In the data rows, the value 500 means zero.
Some points:
616 498 607 672 583 611 483 534 530 360 571 659 463 496 478 500 443 592 429 694 577 661 693 503 498 208 563 429 486 415 622 264
486 602 585 519 356 389 470 448 552 488 429 566   0 479 323 511 486 613 403 583 510 595 414 524 153 482 554 400 457 590 448 487
596 512 458 527 386 471 298 528 270 544 621 568 489 462 400 252 401 503 346 563 323 551 697 441 420 657 519 504 562 692 520 516
411 538 510 593 429 505   0 511 486 492 635 423 507 553 499 222 494 583 432 139 506 630 509 507 508 473 567 605 542 441 607 628
626 570 362 727 269 612 475 493 594 581 485 521 513 388 459 476 523 501 326 519 462 669 371 220 371 575 478 586 596 588 307 469
490 694 482 542 390 572 429   0 690 504 517 611 645 329 411 580 490 646 352 549 615 619 613 462 505 511 504 509 373 567 569 638
725 502 454 555 437 405 363 677 514 891 128 433 552 550 360 311 367 529 301 285 600 608 485 462 634 313 455 515 497 468 466 517
481 522 482 402 747 598 441 592 756 476 428 565 508 463 582 576 561 572 389 560 539 548 518 725 526 573 479 619 799 486 524 522
513 422 468 535 389 646 478 498 456 638 552 729 579 590 544 643 489 517 582 407 529 494 535 209 439 545 513 520 376 549 601 469
496 525 397 241 460 512 460 488 628 360 420 475 619 468 385 336 461 527 494 656 471 469 574 550 511 300 468 545 323 392 489 282
186 580 452 549 448 575 537 575 438 668 387 593 697 458 324 581 288 750 257 552 538 496 390 520 554 457 543 576 396 501 575 499
543 653 369 744 264 516 535 567 549 512 524 801 427 503 494 294 529 544 366 619 395 698 480 405 387 407 678 327 784 481 363 559
457 509 464 559 443 503 647 436 411 545 649 453 609 550 501 490 256 473 237 448 564 540 419 538 560 517 556 421 507 516 441 553
488 496 478 189 496 572 508 580 543 413 507 476 477 419 496 468 429 579 392 609 528 492 474 469 471   0 449 539 596 444 430 569
508 444 538 499 503 621 565 475 440 495 479 645 613   0 374 474 547 645 519 438 552 525 470 403 560 512 583 338 654 564 602 511
602 589 495 409 510 788 559 590 530 480 613 654 561 623 507 587 522 819 559 644 546 812 468 443 437 431 478 444 458 501 515 384
495 397 508 525 102 574 594 456 232 492 515 536 433 454 573 543 525 479 510 467 494 504 527 612 656 481 593 505 419 526 539 497
506 565 397 444 467 685 401 571 343 603 498 472 576 558 557 519 470 130 517 630 517 522 606 604 512 465 574 428 464 771 523 644
506 526 549 514 403 783 419 613 622 673 494 634 610 502 419 457 530 544 535 530 474 118 349 521 334 524 603 689 557 499 546 724
532 601 463 585 451 649 536 477 507 596 410   0 456 548 281 617 463 682 529 523 546 489 563 548 506 383 513 465 606 586 600 503
432 639 490 352 352 591 488 552 516 308 429 385 447 487 437 564 517 434 543 491 514 611 494 533 472 335 505 508 570 358 471 447
608 439 579 438 407 517 274 423 689 460 380 522 456 508 381 381 376 582 592 513 518 628 446 395 429 503 655 616 521 667   0 550
549 549 539 841 439 450 430 604 613 403 509 568 590 452 557 494 357 568 336 648 499 203 593 497 467 459 507 699 331 633 450 641
514 594 534 666 428 783 358 607 505 522 633 451 345 535 424 259 494 449 385 476 633 572 773 436 530 521 406 643 467 575 461 622
533 374 529 596 351 657 488 523 534 529 555 631 446 477 296 605 471 463 395 509 537 607 467 502 533 471   0 459 643 635 496 387
440 517 472 549 367 377 680 542 825 428 548 540 435 631 454 350 547 589 359 502 552 511 501 540 744 506 612 738 785 537 617 401
517 482 416 395 511 689 634 566 427 650 502 717 416 354 431 438 400 421 384 361 451 693 525 308 365 602 519 641 492 650 536 605
422 537 691 542 355 593 531 572 607 482 382 661 631 413 446 362 120 525 460 555 516 639 427 621 341 565 770 496 453 571 636 588
572 611 525 555 382 716 452 721 631 496 474 549 616 593 300 331 582 659 499 391 679 540 475 521 603 514 459 474 414 728 538 578
491 490 555 567 780 504 502 511 840 629 433 530 493 527 399 502 517 544 521 411 526 643 604 700 558 519 517 438 648 572 499 475
510 511 488 583 461 532 479 624 677 479 626 592 521 403 392 655 405 344 338 545 551 604 595 562 320 409 788 686 663 564 566 271
513 396 487 542 414 642 568 516 394 526 516 492 605 535 654 571 591 518 241 556 516 566 450 611 658 499 518 504 508 658 521 472
368 431 649 528 445 524 444 581 463 679 537 524 629 490 389 460 145 376 369 715 571 534 514 493 478 453 575 415 740 560 516 508
542 443   0 559 451 660 381 387 595 629 676 474 549 515 489 558 512 703 536 615 636 608 450 557 376 419 571 388 555 638 594 557
576 396 647 796 505 632 378 530 674 671 653 468 480 378 400 182 416 586 477 505 423 392 471 626 548 512 650 564 363 539 641 219
532 559 759 488 197 779 583 707 608 726 536 452 477 546 394 443 465 604 437 615 668 451 531 590 510 445 437 352 695 675 527 545
591 583 464 580 339 576 542 595 482 588 449 521 628 359 563 315 531 360 421 529 561 727 566 440 467 536 247 584 429 542 568 649
478 517 487 469 403 581 595 461 481 498  76 514 491 615 459 506 540 465 715 501 517 605 731 463 546 500 569 689 567 555 460 379
547 344 500 527 480 391 590 474 419 544 652 653 618 527 459 389 511 835 508 664 621 823 490 513 423 359 466 664 579 350 523 526
522 472 490 536 571 417 579 605 411 577 585 602 462 591 555 513 519 490 347 495 524 595 398 446 607 527 576 240 325 547 554 662
507 282 477 507 488 589 488 562 552 485 196 441 512 575 266 432 494 530 386 496 678 590 939 432 456 570 556 481 756 460 483 749
452 358 565 648 307 484 457 611 513 637 246 455 809 573 371 462 398 484 366 735 714 686 309 537 415 447 486 460 516 588 600 408
504 626 496 659 607 550 520 595 593 757 630 526 486 471 488 385 426 535 539 550 460 598 815 592 442 436 744 385 572 428 257 471
575 515 709 570 521 686 448 574 595 501 369 611 524 628 385 198 612 581 305 506 633 291 434 470 423 462 597 484 484 627 586 585
598 383 500 987 513 530 557 471 304 396 527 501 524 547 533 583 231 500 543 528 492 394 528 441 516 549 451 568 628 650 501 532
615 505 295 600 410 712 569 513 590 988 511 526 393 422 376 355 448 517 384 527 519 684 570 403 293 444 590 573 482 439 442 365
474 584 512 566 467 536 436 537 569 557 214 410 342 458 438 612 657 609 513 666 612 593 632 547 592 464 555 680 450 401 461 578
447 705 486 588 627 296 545 529 545 628 427 560 460 523 390 471 591 475 659 533 593 511 409 579 163 514 424 498 436 459 531 392
456 750 462 497 578 261 541 528 510 510 473 451 486 496 527 363 432 560 819 543 551 482 479 465 461 521 403 509 767 578 542 474
560 559  52 683 470 768 494 467 596 280 332 710 364 354 446 400 324 509 459 548 569 614 534 392 517 430 588 445 524 467 556 542
599 491  74 644 365 537 551 643 720 494 425 483 298 348 489 386 402 592 393 604 562 693 387 459 341 515 531 502 508 452 555 608
468 508 334 486 434 385 448 433 480 760 612 580 434 238 328 448 502 550 536 644 618 489 397 169 722 461 542 491 551 612 532 467
506 456 469 536 625 700 595 524 514 275 535 169 532 527   0 402 519 556 453 523 447 598 461 538 444 644 510 443 507 463 486 527
603 626 495 543 476 410 497 672 656 428 551 612 556 552 213 686 483 572 304 486 499 584 670 454 414 377 676 526 430 605 699 397
512 630 486 443 465 578 396 479 466 504 462 527 481 595 374 613 404 552 372 568 546 490 478 438 386 621 491 469 687  10 512 249
631 675 524 591 565 551 465 565 525 549 361 468 515 546 499 560 466 513 440 500 537 622 207 459 500 474 773 654 800 621 625 212
487 491 461 597 392 589 377 527 557 657 291 591 496 529 466 354 437 648 419 614   0 595 562 450 454 454 493 480 589 610 663 504
574 538 455 736 468 550 515 532 428 597 430 617 559 481 289 544 599 268 370 525 518 561 410 564 529 495 372 632 370 491 437 733
582 543 458 554 397 676 432 580 547 499 424 599 603 551 247 321 447 266 526 750 602 560 520 508 698 580 309 412 368 584 487 369
585 452 501 542 402 647 582 134 572 523 534 514 652 408 479 418 493 591 391 621 633 773 436 514 397 464 539 534 699 511 714 555
148 574 462 706 229 594 536 690 547 487 323 496 681 450 323 490 305 783 296 590 654 657 664 530 535 530 563 314 465 625 399 405
498 498 468 387 580 563 521 536 607 604 616 603 475 541 538 510   0 557 399 521 494 552 395 458 592 544 479 567 421 580 555 556
599 464 264 397 406 627 385 571 344 537 358 608 300 373 370 459 495 686 283 649 778 653 673 560 453 520 440 617 472 657 537 192
484 519 617 594 560 646 514 493 589 577 478 401 558 257 660 523 535 468 396 505 549 562 609   0 509 469 497 401 374 554 585 391
503 323 516 553 386 511 369 577 616 393 519 568 469 452 556 680 505 511 478 496 541 563 325 357 549 556 567 184 425 483 603 570
574 454 495 477 329 525 552 592 640 532 671 527 602 645  82 588 473 501 490 537 538 563 712 448 482 376 609 637 552 557 678 487
500 538 480 653 486 564 215 611 672 602 519 559 622 430 368 489 536 588 525 385 347 696 452 542 514 511 677 517 562 557 205 351
563 542 476 476 417 327 530 599 628 303 579 483 653 538 200 427 561 427 424 531 532 645 578 505 540 391 591 591 577 693 641 469
488 108 459 548 355 519 538 476 579 477 481 544 561 415 491 495 538 444 438 539 517 473 455 426 487 459 519 290 451 471 602 460
527 699 450 413 398 380 543 654 579 400 607 399 653 445 631 421 509 570 404 537 562 512 671 491 252 603 462 471 554 260 517 317
496 564 477 507 526 246 492 570 492 569 390 592 328 450 366 488 406 669 622 504 535 582 656 545 373 584 523 532 482 501 437 516
869 669 589 569 323 649 381 676 516 475 603 553 488 401 132 573 365 481 456 753 589 716 464 401 622 293 569 590 610 417 764 756
560 646 467 502 728 575 565 523 413 465 508 580 575 591 386 389 548 730 405 734 504 542 452 352 422 537 788 559 611 543 482 410
606 669 492 552 461 628 657 387 619 426 433 495 424 498 507 436 399 531 498 658 567 820 494 486 487 383 632 435 351 511 729 467
357 539 580 537 402 632 522 690 614 414 625 497 649 513 434 460 246 584 396 584 527 573 428 457 471 625 531 538 488 714 492 482
517 286 495 463 300 703 629 499 425 572 652 480 442 495 446 495 514 491 496 486 495 532 417 536 714 637 611 519 308 363 489 471
  0 490 478 709 506 695 456 605 497 557 517 553 447 517 390 407 461 449 381 694 618 713 351 428 485 398 576 565 549 522 562 490
592 534 523 601 435 696 316 535 486 366 340 628 494 562 351 147 443 475 451 243 697 379 413 504 453 421 490 413 614 637 539 405
533 468 507 469 538 488 519 495 409 465 505 530 587 453 458 544 488 493 108 560 464 554 300 543 521 582 545 296 452 559 471 561
506 569 474 557 546 628 682 486 479 349 543 423 558 510 275 512 469 539 484 400 488 555 465 543 418  56 478 571 469 498 403 427
545 305 470 411 459 504 529 625 524 422 451 230 468 482 413 418 600 581 420 670 706 675 488 429 299 326 504 620 395 584 556 551
481 526 337 461 407 569 500 153 609 696 550 536 495 491 363 470 513 425 317 542 657 520 598 346 493 412 490 288 533 589 595 461
Along one direction, these points spread out more than along any other. Take the direction at right angles to it along which they spread out most. Go by this last direction. For each point below, how far along it does it lie, from 0 to 99? The average is 50, and the first point in the table lies past the average. One standard deviation of the points above along it is 16.
608 439 579 438 407 517 274 423 689 460 380 522 456 508 381 381 376 582 592 513 518 628 446 395 429 503 655 616 521 667   0 550 -> 28
602 589 495 409 510 788 559 590 530 480 613 654 561 623 507 587 522 819 559 644 546 812 468 443 437 431 478 444 458 501 515 384 -> 76
603 626 495 543 476 410 497 672 656 428 551 612 556 552 213 686 483 572 304 486 499 584 670 454 414 377 676 526 430 605 699 397 -> 50
186 580 452 549 448 575 537 575 438 668 387 593 697 458 324 581 288 750 257 552 538 496 390 520 554 457 543 576 396 501 575 499 -> 51
532 601 463 585 451 649 536 477 507 596 410   0 456 548 281 617 463 682 529 523 546 489 563 548 506 383 513 465 606 586 600 503 -> 44
725 502 454 555 437 405 363 677 514 891 128 433 552 550 360 311 367 529 301 285 600 608 485 462 634 313 455 515 497 468 466 517 -> 23
481 522 482 402 747 598 441 592 756 476 428 565 508 463 582 576 561 572 389 560 539 548 518 725 526 573 479 619 799 486 524 522 -> 40
478 517 487 469 403 581 595 461 481 498  76 514 491 615 459 506 540 465 715 501 517 605 731 463 546 500 569 689 567 555 460 379 -> 39
148 574 462 706 229 594 536 690 547 487 323 496 681 450 323 490 305 783 296 590 654 657 664 530 535 530 563 314 465 625 399 405 -> 44
615 505 295 600 410 712 569 513 590 988 511 526 393 422 376 355 448 517 384 527 519 684 570 403 293 444 590 573 482 439 442 365 -> 60
452 358 565 648 307 484 457 611 513 637 246 455 809 573 371 462 398 484 366 735 714 686 309 537 415 447 486 460 516 588 600 408 -> 46
582 543 458 554 397 676 432 580 547 499 424 599 603 551 247 321 447 266 526 750 602 560 520 508 698 580 309 412 368 584 487 369 -> 42
